[[150 146 149]
 [111 117 150]
 [127 143 114]
 [144 117 124]
 [141 141 113]
 [143 109 113]
 [137 120 108]
 [136 115 105]]
->
[[149 150 114 124 113 113 108 105]
 [146 117 143 117 141 109 120 115]
 [150 111 127 144 141 143 137 136]]

[[127 153 114 135 115 128 114]
 [130 117 125 129 122 130 124]
 [114 137 144 113 130 115 136]
 [147 133 106 151 108 149 111]
 [103 126 158 102 141 102 140]]
->
[[114 124 136 111 140]
 [128 130 115 149 102]
 [115 122 130 108 141]
 [135 129 113 151 102]
 [114 125 144 106 158]
 [153 117 137 133 126]
 [127 130 114 147 103]]

[[106 147 105 148]
 [129 153 111 130]]
->
[[148 130]
 [105 111]
 [147 153]
 [106 129]]

[[123 124 133 129 129 123 139 130 123 124 128 131 131 131]
 [131 129 132 121 152 121 128 140 125 132 137 125 139 117]
 [133 128 129 121 142 145 135 143 125 137 143 126 120 133]
 [144 150 129 128 137 136 128 139 125 139 141 121 118 135]]
->
[[131 117 133 135]
 [131 139 120 118]
 [131 125 126 121]
 [128 137 143 141]
 [124 132 137 139]
 [123 125 125 125]
 [130 140 143 139]
 [139 128 135 128]
 [123 121 145 136]
 [129 152 142 137]
 [129 121 121 128]
 [133 132 129 129]
 [124 129 128 150]
 [123 131 133 144]]

[[109 113 143 123 129 121 121]
 [134 130 130 135 119 126 126]
 [127 120 134 101 122 131 122]
 [129 141 124 135 132 121 129]
 [127 140 123 135 123 132 111]
 [131 134 137 129 121 140 120]]
->
[[121 126 122 129 111 120]
 [121 126 131 121 132 140]
 [129 119 122 132 123 121]
 [123 135 101 135 135 129]
 [143 130 134 124 123 137]
 [113 130 120 141 140 134]
 [109 134 127 129 127 131]]

[[126 124 122 120 155 128 141 129 126]
 [134 111 138 128 116 141 126 136 113]
 [129 138 116 134 135 129 130 146 134]
 [129 131 116 130 147 134 137 145 122]]
->
[[126 113 134 122]
 [129 136 146 145]
 [141 126 130 137]
 [128 141 129 134]
 [155 116 135 147]
 [120 128 134 130]
 [122 138 116 116]
 [124 111 138 131]
 [126 134 129 129]]

[[140 129 122 141 119 139 122 127 125 130]
 [145 111 142 135 111 142 116 127 120 142]
 [131 148 120 124 127 134 128 116 123 117]
 [139 124 145 142 118 134 122 134 118 127]
 [108 111 104 115 149 112 142 141 150 142]]
->
[[130 142 117 127 142]
 [125 120 123 118 150]
 [127 127 116 134 141]
 [122 116 128 122 142]
 [139 142 134 134 112]
 [119 111 127 118 149]
 [141 135 124 142 115]
 [122 142 120 145 104]
 [129 111 148 124 111]
 [140 145 131 139 108]]
---
[[136 122 123 128 119 118 111]
 [116 147 146 141 152 153 151]
 [144 112 109 116 103 111 106]
 [107 143 134 144 127 129 134]
 [113 145 132 146 127 137 130]
 [114 138 137 139 133 131 136]]
->
[[111 151 106 134 130 136]
 [118 153 111 129 137 131]
 [119 152 103 127 127 133]
 [128 141 116 144 146 139]
 [123 146 109 134 132 137]
 [122 147 112 143 145 138]
 [136 116 144 107 113 114]]

[[114 123 104 120 139 125 125 130 144 133]
 [131 116 142 117 132 125 135 131 130 132]
 [135 130 133 135 137 134 117 140 126 119]
 [131 127 140 128 140 124 133 137 128 125]
 [130 127 124 135 140 133 116 141 133 123]
 [132 114 132 126 141 131 122 142 136 132]
 [136 129 140 135 141 131 124 143 127 120]
 [132 118 130 128 143 131 123 139 136 130]]
->
[[133 132 119 125 123 132 120 130]
 [144 130 126 128 133 136 127 136]
 [130 131 140 137 141 142 143 139]
 [125 135 117 133 116 122 124 123]
 [125 125 134 124 133 131 131 131]
 [139 132 137 140 140 141 141 143]
 [120 117 135 128 135 126 135 128]
 [104 142 133 140 124 132 140 130]
 [123 116 130 127 127 114 129 118]
 [114 131 135 131 130 132 136 132]]

[[133 153 113 147]
 [132 154 115 148]]
->
[[147 148]
 [113 115]
 [153 154]
 [133 132]]

[[139 135]
 [154 150]]
->
[[135 150]
 [139 154]]

[[116 130 143 128 115 122 132]
 [117 131 142 126 113 123 134]
 [114 129 137 132 119 126 136]
 [128 124 133 130 113 121 152]
 [113 130 143 127 117 122 132]
 [105 127 140 123 114 123 128]
 [116 132 142 132 115 121 134]
 [115 130 142 129 116 122 132]
 [113 131 142 127 115 123 133]
 [114 129 142 125 116 124 132]]
->
[[132 134 136 152 132 128 134 132 133 132]
 [122 123 126 121 122 123 121 122 123 124]
 [115 113 119 113 117 114 115 116 115 116]
 [128 126 132 130 127 123 132 129 127 125]
 [143 142 137 133 143 140 142 142 142 142]
 [130 131 129 124 130 127 132 130 131 129]
 [116 117 114 128 113 105 116 115 113 114]]

[[132 132 145 130 119 128 157 117 129 137 127 120 142 130 132 131]
 [127 116 134 105 119 137 124 112 130 141 134 145 113 131 101 125]
 [105 113 119 129 123 133 115 120 129 122 138 146 137 129 119 116]
 [105 122 131 148 153 114 147 122 125 128 125 124 138 129 114 137]]
->
[[131 125 116 137]
 [132 101 119 114]
 [130 131 129 129]
 [142 113 137 138]
 [120 145 146 124]
 [127 134 138 125]
 [137 141 122 128]
 [129 130 129 125]
 [117 112 120 122]
 [157 124 115 147]
 [128 137 133 114]
 [119 119 123 153]
 [130 105 129 148]
 [145 134 119 131]
 [132 116 113 122]
 [132 127 105 105]]

[[131 118 149 141]
 [131 119 151 140]
 [134 122 151 141]]
->
[[141 140 141]
 [149 151 151]
 [118 119 122]
 [131 131 134]]

[[128 129 132 128 128 148 148 145 118]
 [127 118 127 120 126 138 142 144 124]
 [146 145 144 144 118 113 109 104 122]
 [128 105 131 108 130 120 121 124 129]
 [137 146 133 145 110 119 115 107 110]
 [116 110 122 111 136 134 135 138 136]]
->
[[118 124 122 129 110 136]
 [145 144 104 124 107 138]
 [148 142 109 121 115 135]
 [148 138 113 120 119 134]
 [128 126 118 130 110 136]
 [128 120 144 108 145 111]
 [132 127 144 131 133 122]
 [129 118 145 105 146 110]
 [128 127 146 128 137 116]]

[[139 118 118 122 154 110]
 [138 135 111 127 126 126]]
->
[[110 126]
 [154 126]
 [122 127]
 [118 111]
 [118 135]
 [139 138]]
